(in the rows, 128 means zero)
Each path below is one point turned by a fixed rotation once a step. After each direction that follows a path, write how fast that rotation turns it, in degrees a step (0 if it stays still).
Each turn is a multiple of 5 degrees from 10 to 175, or 0.
Each row of a path follows its step; steps can be skipped.
Path 1:
step 2: [125 127 139 139 128 126 132 130 130 121 128 118 135 129 127 131 130 126
 128 133 122 125 128 130 128 140 117 119 130 121 130 137 130 119 132 122
 126 127 123 138 133 129 131 132 137 120 137 129 133 126 129 122 131 113
 126 121 130 135 128 138 125 127 126 120 119 139 113 125 123 123 113 127
 121 137 121 130 133 130 133 135 138 128 129 143 120 129]
step 3: [126 139 133 129 125 136 127 127 131 133 138 127 135 140 134 126 130 126
 127 125 129 125 129 127 134 130 129 121 130 124 135 128 118 126 116 127
 128 131 126 136 128 121 123 131 121 125 135 147 135 133 114 124 119 127
 134 128 125 147 132 134 125 127 129 126 121 139 122 125 121 127 123 131
 126 130 134 119 143 127 136 132 133 133 130 143 126 131]
step 4: [125 127 130 141 127 142 120 134 126 125 136 125 120 129 126 125 135 120
 140 129 125 125 125 123 142 127 136 124 124 125 133 127 125 133 119 114
 139 137 128 125 134 130 127 132 129 125 131 135 131 126 131 121 132 131
 124 124 119 142 124 123 123 125 127 135 131 134 131 118 128 131 111 127
 125 131 136 134 136 113 132 127 132 133 132 132 117 135]
step 6: [121 138 132 131 133 132 131 128 130 126 130 126 132 133 137 124 120 121
 122 123 126 122 117 127 126 127 131 123 122 118 133 119 130 138 126 134
 124 131 125 130 129 129 140 133 138 114 143 130 141 138 123 129 137 122
 132 118 127 137 128 122 119 131 123 127 132 137 118 129 129 129 127 140
 121 133 128 127 142 127 124 131 130 125 140 138 123 122]
step 17: [127 123 130 138 135 132 126 125 116 125 139 118 127 133 128 128 123 119
 134 122 129 127 126 125 143 132 124 121 131 128 127 128 127 127 128 130
 138 137 127 139 140 115 145 140 132 116 138 131 135 131 123 135 127 127
 120 125 125 135 125 129 132 126 127 125 128 126 123 127 129 139 116 125
 135 131 125 131 122 129 122 133 139 137 138 129 128 133]
step 21: [136 133 133 141 123 124 131 125 124 120 127 122 130 119 127 124 134 131
 132 120 131 125 133 125 138 125 130 130 124 128 132 124 131 126 135 135
 124 132 132 136 138 122 138 134 126 125 129 125 140 125 123 120 133 120
 126 124 122 138 125 131 121 120 129 119 131 134 130 135 134 128 118 121
 116 134 132 134 143 120 118 122 140 133 134 144 121 132]
step 26: [120 132 124 122 132 136 129 141 131 127 133 131 122 131 130 133 137 121
 138 128 128 135 119 124 132 137 122 136 142 124 130 129 131 139 133 142
 130 134 123 130 126 126 129 127 126 120 132 134 122 132 123 129 131 133
 133 128 130 115 126 142 124 124 126 136 132 136 129 121 123 128 123 133
 129 133 140 122 137 136 139 133 133 137 134 143 128 130]
step 33: [131 134 136 141 129 138 126 122 133 132 133 125 128 135 127 123 134 118
 142 121 128 129 129 127 151 125 137 123 129 128 128 131 118 130 124 125
 121 131 121 137 131 125 125 123 131 125 129 137 136 132 121 129 125 122
 127 127 136 130 129 135 120 120 131 129 135 127 125 121 124 127 119 125
 127 130 142 128 129 122 138 132 145 127 134 139 131 128]
Speeds:
[129 128 131 127 129 132 126 128 130 129 128 128 126 126 129 126 130 130
 127 129 129 128 129 130 127 131 127 127 129 126 129 126 129 131 128 128
 128 130 127 124 126 131 127 128 127 128 128 129 129 128 128 128 131 127
 128 125 130 127 127 128 129 127 128 128 129 128 126 127 127 128 127 127
 128 128 126 129 128 127 129 131 129 128 127 127 127 126]  175
[127 129 129 127 128 126 130 131 127 129 129 127 128 130 129 129 129 128
 129 127 129 128 128 128 127 129 128 129 127 127 129 127 126 125 129 128
 125 129 129 127 127 128 127 130 130 126 128 131 127 128 128 126 128 129
 131 129 127 127 127 129 129 133 128 128 128 131 126 128 129 128 129 131
 127 128 125 128 126 127 130 129 126 130 127 128 127 127]  90
[128 127 127 128 128 127 127 130 128 124 128 126 130 128 128 127 126 127
 129 128 129 129 129 124 125 129 128 128 131 128 126 130 128 128 127 131
 130 128 129 127 126 128 127 127 126 129 127 128 126 126 129 128 130 128
 130 127 129 124 128 127 128 130 128 127 128 128 127 128 128 132 130 126
 127 128 129 127 129 129 128 127 128 130 127 130 129 127]  25
[129 128 128 128 128 128 130 130 128 128 128 128 125 130 126 130 129 127
 129 128 127 129 127 126 130 128 130 128 126 126 130 127 127 129 127 125
 126 128 126 125 129 130 128 128 127 129 128 128 124 129 130 129 130 128
 127 128 129 126 127 129 127 126 128 128 127 128 132 129 129 128 131 127
 128 130 130 127 127 126 130 127 130 129 128 130 129 128]  100
